In the data rows, the value 128 means zero.
Here is a table of points, one per row:
[ 91 108 111 105 167 141 183 169  81 144 156 147 130 103 143 141  97 192
 125 124  97 123  91 138 101  93 166 111  70 167  73 134  97 134 127 137
 145 106  90 135 133 115  70 116 141 189  94 163]
[142  91 155  93  99 196 191 156  67 107 174 178  78 113  69 146 139 175
 102 110 104 143 114 136 102 192  57 137 102 113 162 148 149 109 138 114
 121  71 134  90 112 219  98  61  69 145  59  65]
[143 126 150 151  88 107 125 129 100 145 156  78 131 142 147  88 117 124
 139 158  81 138 143 143 118  63 128 137 141 158 159 131 120 184 102 117
 134 168 127 101 145 122 119 128 103 126 174 125]
[168 109 156 169 147 164 137 172 130  96 126 155 138  58 152 121 103 144
 200 120 158  94 119  84 182 133 166  97 126 147 100 151 132 128 127  98
 116 123 184 134  77 132 113  98  77  71 117 104]
[157 155 147 164  85  81 106 163 159 146 109 138 132 136 172 156  72 153
 106 160 128 112 108 139 195 120  96 126 157 151 158 133 112  91 166 140
 146  83 117 123 137 164 130 183 184 175  89 149]
[ 86 164 105 124 106 161 166 110 173 125 135 150 192  96 132 132 162 153
 184 139 139 174 115 111 164 105 149 123  91 103 188 181 104 110 154 134
 144 132 132  97  87 164 139 105 104  66 102 155]
[169 134 107  98 143  78 139  86 144 122 141 135 141 125 109 130 162 157
 109 189 119 105 133 153 136 109 148 130 123 126 157 128 144 149 175 135
 119 124 135 142 112 145  78  88 165  90 121 198]
[ 89 157  78 162 132 164 133  94  68 180 140 139 166  91 166 184 156 147
  89 101 124 142 182 178 127 135 122  64 144 139  95 140 122  91  86 179
 140 131 127 149 147 101 127 137 139 191 140 172]
[163  82 108 214 102 196 194 162  93 197 124  92 168 110   0 171 135  35
 134 206 155 231 140 106 105  93 175 150 128  79  99 112 255  62  91 136
  51 109 110 105  87  84 110 193  86 154 141  36]
[142 133 121 110 155  78  96  95 131  98 142  37 147  74  62  86  82 128
 141 135 180 163 134  89 126 122 130 153 165 149 126 117 101 156 103 127
 135 106 142 141 129 150 185 117 182 122  66 115]
[157 121 132 111 139 127 131 102 158 124 144 126 155 144 166 188 104 146
 123 104 119 189 101 134  99 123 103 122  64 132 161 109 142 120 141 104
 127 119 127 113 164 171  94  80  92 151 165 174]
[123 135 146 150 116 152 128 116 161  95 134 112  99 121 108 152 151  71
 100 140 117 130 112 140 125 136 144 119 134 121 141 117  64 124 112 150
 144 155 116 173 162  94 112 102 119 114 144 167]
[127 130 133 117 107 101 126 129 146 100 102 139 106 128  84 160 153 159
 104 141  46 146  94 125 127  95 101 136 107 134  95 155 173  30 167 140
 125 155 152 144 180 188 143 169 146 167 141 151]
[135 145 138 156 176  66 138 148 141 151 145 108 185 139 106  49 197  90
  88  98 144  97 101 167 135 164 111 187 167 158 125 104 154 130  80 110
 117 149 128 152 102 110 193 137 148 125 119 147]
[ 92 101 174  71 166 136 126 132 157 133  98 127 150 120  89 123 182  93
 109 122 164  85 113 144 124 101  96 166 136 120 148 133  77 154 169 168
 158 155 178 137 159 132 160 132 125 137 141  79]
[130 170  73 134 176 169 134 177  66 102 116  78  55 152 158 142 137 185
 122 134 151 116 122 163 119 168 145 181 116 100 167 177 151 147 146 146
  96 163  60 104 149 154  89 125 155 140 109 118]
[144  93 106  79 102 148 119 120 125  99 136 124 207  85 119 103 178  93
 133 121 125 129 155  89 159 162 115 191 176  77 148 153  86 157 133  83
 182  91  49 142 173 121 114 187 120 168 171  65]
[155 176 119 155 148 143 166 116 103 101 150 132 137 208 114 114  91 215
  94 109 118 154 133 154 129 108 120 111  98 129 139  99 165 180 194 103
 161 157 120 157 169 173 137 102  77 129  99 103]
[ 73  97 180 152 165 134  90  85 156 208 142 113 140 115 127  31 108 143
 127 138 191 124 112  98 115 144 136 116 150  84 179 100 155  78 133  87
 140 132 116 168 145 107 191 129  65 103 158 130]
[143 139 102 104  62  99 111 215 117 128  52  70  94 132 171 169 132 143
 162 169 112 108 135 182  50 137 157  74  78  91 147  89 130 165  73 140
 116 146  81 180 145  83  81 143 143 119  85 168]
[126 139 110 101  89 137 151 171 147 123 162 136 152 126 112 143 152 166
 111 115 163 150 110  34 108 130 118 112 159  62  91  76  97 153 134 134
 124 138 113 112 128 139 125 103 171 114 170  68]
[183 113 103 105 131 161  83 165 147 156 136 128 117 101 127  96 129  80
  72  76 156 162 124 145 151 136 147 151 144 122 119 169 140 131 190 108
 120 130 206 103 164  79 188  93 132 112 140 112]
[162  42  94 121 123  89 188 101 132 106 147  40 121 140 113  40 160  79
 181  99 161 184 133 169 140 175  83 110 123  28 113 163 220 184 111 168
  90  82  61 151  93  87 143 169 159  81 114  97]
[128 116 152 107  91 121 118 138  66 150 122 149 149 146 101 151 176 113
 126 212  81 187 157  67 116 142 167  76  53 118 143 120 137 152 133 104
 123 141 117 139  77 131  96 127 175 143 166  80]
[143  92 130 106 173  92 124 133 104 147 176 169 151 120 138 107  97  79
 159  83 166 151 145 121 119 121  91 159 156 162 140 131  83 101 156 118
 127 150 163 133 116 129 131 170 113  47 128 126]
[101  75 100 110 152 120 129 150 181 112  86 176 115 188 139 149 122 130
 124 120 129 146 148 118 186 126 137 105 165 188 139 123 118 139 124 138
  72 139 120 150  91  80 125  84  59 100 100 135]
[127  98 166 156 148 104 112 114 105  92  98 148  99 141 155 164 159 107
 152  96  76  87 115  82 129  62 141 112 165 128 156 128 142  94 129 127
 174  99 158 107 132 117 137  89 132 123 133 160]
[127 125  89 130 127 114 135 114 130 164  79 181 134  85 110 120 135  99
 123  99  66 100 115 131 125 156 172  46 151 184 112  98 101 141 156 149
 194 138  76  91  96 171 114 121 165 117 177 100]
[112 157 109 109 154 149 138 133 118  85  99 161 104  90 148  93 105 114
 137 157 141  92 137 135 141 148 102 172 124 191 153 117 205 173 123 119
 182 171 119 170 137 111 124 146 147 152 163 159]
[ 92 171 164  99 130 160 121  74  96  86 113 120 116 110 139 106 104 123
  97  76 137 124 124 139 128 137 102 171 164 128 120  97 104 138 111 129
 140  94 188  95 104 137 118 157  94 106 138 141]
[128 137 140 152 126 111 180 164 164 114  88  98 101 160 174 123 142 140
 130 161 118 140 179 101  72 121 156 103 137 124 123 165 112 148 126 146
 129 124 157 126 116 154 143 159 108 149 157 161]
[119 136 130 143 157 163 116 126 129 188 134 162  88 156 158 156 110  95
  82 138 141  98 131 122 153  75 109 157 101 134 116 181 125 167  92 130
 168 138 146 109  87 172 121  96 137  98 126 133]
[138 133 187 129 149 104 148  77 175 128 182 214  96  88 158 207  96 115
 133 122 101 124  97 101 138 108 159 142 164 115 125 125 102 111 143 101
 187 183 154 118 141 155 172 131 101 143 114  63]
[121 205 120 110 164  88  79 170 152 138  95 116 122 110  76 125  46 146
 202 141 132 165 172 139 151 141  91 114 105 105 116 119 114 134 122 154
  99 121 124 107  91 143 101 118 143 131 150 143]
[ 98 157  74 146 121  51  34  88 119 113  88 130  77 145  74 110 137 141
 130 134 153  95  88  99 123 117 129 150 113 135 107 128 101  86  85 146
 146 115 115 169 117 131 177 145  87 150 187 113]
[ 63 166 148 153 135 103  95 123 176 110 198 117 149 124 161  90 207 121
  97 113 123  80 128 140 109 149 156 116 115 143  59  79 137  58 138 204
 115 146 166  94 151  78  65 112 128 200  40 114]
[ 68  68 110 131  72 173  90 137 172 133 146 135  84 172 110 172 151 155
 155 156 141 117 206 196 196  91 140  74  71 139  92  42 100 147  89  47
  68 130 110 105 124 143 197 136 154 103 167 161]
[104 139 115  93 151 152 154 100  98  95 122 164 166 175 152  77  98  84
 136  77 153  60 146 175 101 145 171 114 177 118 107 124 115  45  67  85
 157 106 174 121 136 113 126 116 140 144  98 102]
[119 129 122 202 106 118 133 170 126 128 134 119 167 143 130 105 117 140
 110 107  85 149 116 151 104 153 116 181 110 109 180 151 156 146 135 140
 128 105 111 147 170  66 126 134 188 103 123 152]
[128 107 127 134 154  82 121 122 101 128 106 100 124 128 134 168  96  84
 128 142 121  85 123 106 112 179 128 128 108 128  68 170  93 149 112 142
 123 146 125  98 143 112 162  98  98 114  96 171]
[132 106 178 152 104 142  85  95 145 139  79 162 107 184 131 148 128 150
 149 143 158 110  75 130 113 148 160 132 180 143 110 146 144 137 188 120
 196 153 159 157 117 141 112 138 106 156 134 182]
[134 159 124 132  76 153 167 131  65 169 167  90  97 106 164 122  98 150
 150 156 147 141 132 153 163 151 103 163 113 149 122 172 145 121 130 132
  55 108  75  97 153  88  82  78 148 121 147 139]
[174 133 115  80 127 191 109  46 174 128 160  65 110 178 157 140 120 147
 128 101 114  86 120  77 132 149  77  80 142 155 134  43  34 131 127  42
  81  88 202 141 118 102  86 217 164 164  63 124]
[110 165 113 101 107 100  79 121 110  89 131 169 121 120 158 180  99 127
 113 129 116  71 119 135  72  68 136  46 136 155 142 146 141 133 141 151
 123 175  97  70 138 108  94 139 142 122 158 129]
[194 127 197 139 114 144 132 120 152 134  87 135 144 136 158  81 116 126
 147  84 107 152 165 119 144 126 102 216 112 118 109 138 134 145  81 176
  24  66  99 163 106 144 211 153 129  88 133 109]
These points spread out most along one direction. Where along it does each point below lie, from 0 to 99? 50 is the average, and the first point above lies past it. One standard deviation of the points above along it is 16.
[135 145 138 156 176  66 138 148 141 151 145 108 185 139 106  49 197  90
  88  98 144  97 101 167 135 164 111 187 167 158 125 104 154 130  80 110
 117 149 128 152 102 110 193 137 148 125 119 147] -> 38
[169 134 107  98 143  78 139  86 144 122 141 135 141 125 109 130 162 157
 109 189 119 105 133 153 136 109 148 130 123 126 157 128 144 149 175 135
 119 124 135 142 112 145  78  88 165  90 121 198] -> 56
[119 129 122 202 106 118 133 170 126 128 134 119 167 143 130 105 117 140
 110 107  85 149 116 151 104 153 116 181 110 109 180 151 156 146 135 140
 128 105 111 147 170  66 126 134 188 103 123 152] -> 37
[ 68  68 110 131  72 173  90 137 172 133 146 135  84 172 110 172 151 155
 155 156 141 117 206 196 196  91 140  74  71 139  92  42 100 147  89  47
  68 130 110 105 124 143 197 136 154 103 167 161] -> 51
[ 98 157  74 146 121  51  34  88 119 113  88 130  77 145  74 110 137 141
 130 134 153  95  88  99 123 117 129 150 113 135 107 128 101  86  85 146
 146 115 115 169 117 131 177 145  87 150 187 113] -> 56
[127  98 166 156 148 104 112 114 105  92  98 148  99 141 155 164 159 107
 152  96  76  87 115  82 129  62 141 112 165 128 156 128 142  94 129 127
 174  99 158 107 132 117 137  89 132 123 133 160] -> 68
[112 157 109 109 154 149 138 133 118  85  99 161 104  90 148  93 105 114
 137 157 141  92 137 135 141 148 102 172 124 191 153 117 205 173 123 119
 182 171 119 170 137 111 124 146 147 152 163 159] -> 56
[194 127 197 139 114 144 132 120 152 134  87 135 144 136 158  81 116 126
 147  84 107 152 165 119 144 126 102 216 112 118 109 138 134 145  81 176
  24  66  99 163 106 144 211 153 129  88 133 109] -> 24
[163  82 108 214 102 196 194 162  93 197 124  92 168 110   0 171 135  35
 134 206 155 231 140 106 105  93 175 150 128  79  99 112 255  62  91 136
  51 109 110 105  87  84 110 193  86 154 141  36] -> 0
[110 165 113 101 107 100  79 121 110  89 131 169 121 120 158 180  99 127
 113 129 116  71 119 135  72  68 136  46 136 155 142 146 141 133 141 151
 123 175  97  70 138 108  94 139 142 122 158 129] -> 73
[ 73  97 180 152 165 134  90  85 156 208 142 113 140 115 127  31 108 143
 127 138 191 124 112  98 115 144 136 116 150  84 179 100 155  78 133  87
 140 132 116 168 145 107 191 129  65 103 158 130] -> 42
